rotation ticks, each row followed by its count of ticks
The counts run from 0 to 432.
[134 138 146  76 120 108 163 110 125 109  94 149 101 139 126 130 104 109
 100  89 140 159 150 132 186 163  74  97 129 140 107 121  98  80 117 152
 169 110 114 131 140 144 153 135 166  81  83 168 135 100]	280
[133 137 139 131 133 108 185 133 145 101 116 107  96 123  91 205 104 118
 137  97 136 145 162 115 107 124 101  71 110 155 147 156 136 122 137 130
 127 117 139 138 176 176 141 115 189 160 116 132 137 126]	272
[121 137 112 140 148 157 138 125 140 121 115  84 118 106 113 165 113 111
 157 130 171 119 128 114  80 148 126  87 175 156 119 150 111 136 193 161
 150 136 153 131 134 193 125 137 155 150 124 119 186 170]	216
[116 148 154  74 130 135 108 131 141 101  67  97 132 116 125 121 122 118
 108 123 152 170 154 119 148 141 154  95 120 197 149 108 121  86 143 132
 166 138 101 108 169 144 163 163 157 115 116 121 152 140]	227
[ 96 147 114 143 160 143 179 119 106 144 119 109  93 146  89 187 140  98
 150 139 139 140 120  93 114 151 126 102 143 127 153 144 134 124 174 111
 141 159 167 137  80 171 155 113 155 117 123 165 157 110]	162
[129 134  61  80 127 181 118 113 114 102 115  95 111 137 134 137  98 113
  94 112 139 156 115 124 146 180 138  96 124 137  87 126 112 107 170 134
 183  82 154 102  85 141 166 122 116 140 137 150 131 143]	393
[131 140 148 109 148 157 169  99 152 112  94 129 126 143 114 192  83 115
 125 142 178 115 149 117 106 159 132  88 115 175 136 130 157 120 159 176
 128 132 125 127 177 186 149 122 140 103 133 154 153 144]	356
[163 106 131  94 139 210 171 111 115 120  97 138 120 121 135 168  98 118
 112  97 180 142 149 139 160 134 106 145 125 154  92 141 138 106 175 143
 130 124 157 161 142 140 165 122 134 128 129 149 108  84]	9
[125 138 114  97 147 179  90 118 140  73  69  70 122 122 127 138  93 129
 115 132 149 137 113 123  99 111 152 107 148 170 131 131 113 140 158 168
 176 124 100 131 134 125 176 119 141 127 137  88 149 157]	313
[125 142 117 102 125 109  84 127 140  86  73  98 104 158 121 109  99  98
 129  93 104 173 137 118 185 159 132  70 107 134 120 119 102 113 134 139
 188 125 108  89 147 155 145 142 136 126 119 119 162 124]	42
[124 131 126 157 132 153 168 153 100 115 101  96  83 109 118 163 117  98
 148 106 118 134 123 117 112  96 135  68 127 127 173 155 127 134 176 100
 163 126 136 159 132 157 138  75 184 144 125 148 161  97]	345
[125 129  85  95 147 166 104 132 134  64 120  99  97 153 132 129  82 113
 127 114 125 149 109 139 126 163 110  80 137 118  96 158  84 153 153 147
 191 101 146  89 117 165 150 125 107 134 143 125 149 136]	126
[134 113 126  97 157 187 186  99 125 126  98 140 121 109 144 165 106 127
 104  90 193 120 132 131 143 157 111 146 105 154  83 127 141 112 166 167
 112 126 144 145 128 133 164 118 146 109 124 169 126  95]	8
[115 134  99 116 132 178  84 104 150  94  71  86 119 119 143 131  95 117
 128 131 140 111 114 117 109 145 164  69 131 160 128 121 112 128 180 171
 153 124 102 118 110 148 143 105 138 115 124  98 177 159]	45
[139  86 155 113 126 163 148 112 157  69  89  86 117 100 153 119 119 153
 147  82 161 132 126 154 120 129 108  85 138 114 104 132  95 111 168 181
 138 154  93 127 120 139 166 118 154 138 113  94 187 115]	202
[138 119 115 102 149 196 109 141 131 126  70  97 136 124 144 134 114 119
 129 108 166 154 121 141 170 129 147 118 130 168  77 129  90  93 185  99
 158 130 148 119 121 130 174 166 126 150 134 142 109 111]	307
[ 98 163 111  83 160 127  97 118 136  80  69  91 111 144 129 112 107 128
 108 125 127 155 126 129 148 160 111 104 118 168  87 128 109 126 135 159
 193 132  95  78 127 130 165 133 126 115 126 121 169 132]	311
[107 134 131 148 155 101 148 148 115  87 105  96 123 100 134 150 139  91
 157 116 147 151 140 121 117 124 147 130 117 120 189 129 117 113 195 137
 173 186  97 144 106 161 151 119 156 154 112 118 156  92]	159
[ 87 137 112  84 164 160 132 129 116  75 115 116  97 132 131 136 120 110
  88 134 129 145  87 129 136 158 142 108 140 127 158 122 117 108 140 133
 173 130 129 108 111 141 190 111 154  52 119 199 131 111]	422
[ 75 133 130 108 163 137 152 116 116  68 121  89 103 104 137 129 123 139
 138 109 133 137 101 123  89 141 127 121 122 114 150 134 136 147 165 165
 168 158 114 113  89 146 162  75 159 131 135 135 199 114]	74
[135 143 115  90 119 168 130 143  65 116  78 103 110 143 142 113 114 118
 120 117 132 173 135 129 188 101 125 117 169 124 115 149 103 122 143 128
 185 139 128 170  83 123 170 114 166 109 108 131 138 101]	151
[146 146 100 114 131  93 123 156 111  83 135 103 100 114 113 134 103  81
 141  82 125 161 160 128 135 148 113 100 130 112 157 148  83 120 167 127
 214 125 142 122 147 186 112 154 147 152 120 129 145 132]	212
[126 154 112  72 135 143 102 138 117 116  81  99 107 166 112 126 100 114
 128  99 106 185 125 127 190 138 115  84 118 162  97 140  99 104 134 101
 182 120 141 107 132 132 173 161 119 146 131 137 135 118]	309
[104 152 139 114 130 147 102 124  83 114 100  80 144 148 155 150  93 143
 152 127 180 121 137 123 140 132 156  76 122 128 102 126 110 132 169 169
 160 147  88 114  74 153 171  95 150 134 110 102 152 123]	231
[ 81 126 135  80 141 180 148 109 108 122 111  87 111 124 137 136 137 160
 122 106 171 150 109 109 125 147 138 115 135 135 107 104 137  87 153 158
 127 136 127 118  69 134 200 107 178 123 102 153 173 128]	148
[127 144 168 113 155  92 178 138 126 100  85 124 129 103 117 149 131  97
 126 109 141 161 171 122 137 148 110 122  90 174 152 134 150 112 171 130
 162 157 104 126 178 176 135 144 153 149 136 149 171 104]	86
[ 98 145 153  86 139 105 150 132  99 122 120  86 128 136 126 136 128 156
 136  85 154 177 149 111 148 138 125  74 107 139 103 120 126  93 125 132
 146 151 109 109 114 144 186 121 203 159  97 122 165 103]	146
[131 135  99 117 147 149 101 137 126  52 108  93 107 137 131 115  89 116
 127  98 135 140 125 164 129 144 106  92 137 113  84 166  83 159 151 165
 201 112 130  99 117 163 137 128 117 136 141 106 161 135]	127
[134 124 124 134 138 143 180 125 101 157  73 108 141 136 116 181 143 110
 137 113 146 159 153 119 149 141 136 107 129 143 119 164 112 124 179  97
 148 173 138 163  97 132 142 138 152 135 159 124 115  58]	248
[155 121 156 111 115 145 138 142 118  87 116  91 114 126 134 169  82 140
 165 104 156 136 136 136 136  85  92  73 120 108 144 154  90 140 166 153
 159 125  90 156 126 147 173  92 142 142 103 106 145 113]	17
[113 130  89 140 150 154 148 144 103 113 106 104  97  81 110 159 140 108
 125  82 157 149 150 124 130 126 163 152 154 165 112 123 131  86 172 113
 144 140 169 161 108 136 153 134 206 171  90 131 124 119]	404
[124 119 118 138 140 174 184 103 121 145  71 106 125 128 112 189 135 110
 136 122 165 148 142 109 120 136 146 119 143 145 129 157 118 113 185 127
 124 177 147 175  91 143 156 128 148 135 165 115 125  81]	247
[165 128 112 112 148 103 138 144 154  79 105 126  88  77 107 146 132  76
 115 104 153 142 133 122 132 141 105 135 144 136 172 128  78 106 178 140
 181 129 129 141 153 133 143 168 157  91  97 150  97 133]	26
[ 90 146 108 104 174 111 137 129 150  84 104  97 111 108  80 162 124 111
 108 123 137 149 154 119  90 155 137 105 142 214 147 140 128 112 115 123
 150 143 129 103 148 156 153 159 187 132 127 115 131 137]	57
[138 162  75 110 140 133 150 122  94  86 145 142  78 140 106 166  88  77
 101 103 120 135 142 113 139 155  98 110  98 146 124 155 135 139 161 137
 175  92 167 131 113 163 125  92 121 132 134 173 119 111]	266
[106 148 118 158 153 112 141 106 128  80 118 117  95 110 122 173  91 116
 147 118 166  84 126 125 113 153 113 109 102 111 127 134 100 126 191 191
 132 141  98 121  67 146 140  86 142 126  77 133 126 115]	104
[146 112 127 121 154 175 130 128 137 118  71 102 126 113 147 124 122 117
 117 120 180 125 109 152 163 167 135 116 151 130  45 132  92 106 178 148
 152 119 131  83 122 134 175 160 125 102 111 165 131 122]	38
[109 168 124 125 196 116 169 121 111  51 112 121 106 132 110 152 102 100
 122 123 143 122 145 144  97 140 103 138 117 143 119 170 143 170 148 173
 182 147 130 103 148 173 127 110 131 131 140 148 170 110]	0
[ 77 146 120 131 167 129 157 108 144 116 112 116  91 132 112 184 118  87
 148 124 140 131 118 110  80 157 134  96 112 141 194 127 141 117 187 134
 143 157 141 139 120 178 130 102 143 108 145 154 161 118]	429
[ 70 155  73 103 148 120 115 111 117 105 109  94 100 106 118 152 120 129
 120  96 150 131 114 104 109 156 150 118  96 154 119 101 134 102 183 146
 152 135 138 119  63 122 153  91 167 146 111 126 129 114]	318
[115 135 110 139 150 120 120 102 152  72  96 112 102 103 133 153  97 111
 163 103 175 100 115 125 112 141 124 116 111 108 142 128  95 135 185 209
 147 157 104 134  89 143 139 104 142 111 100  99 139 125]	372
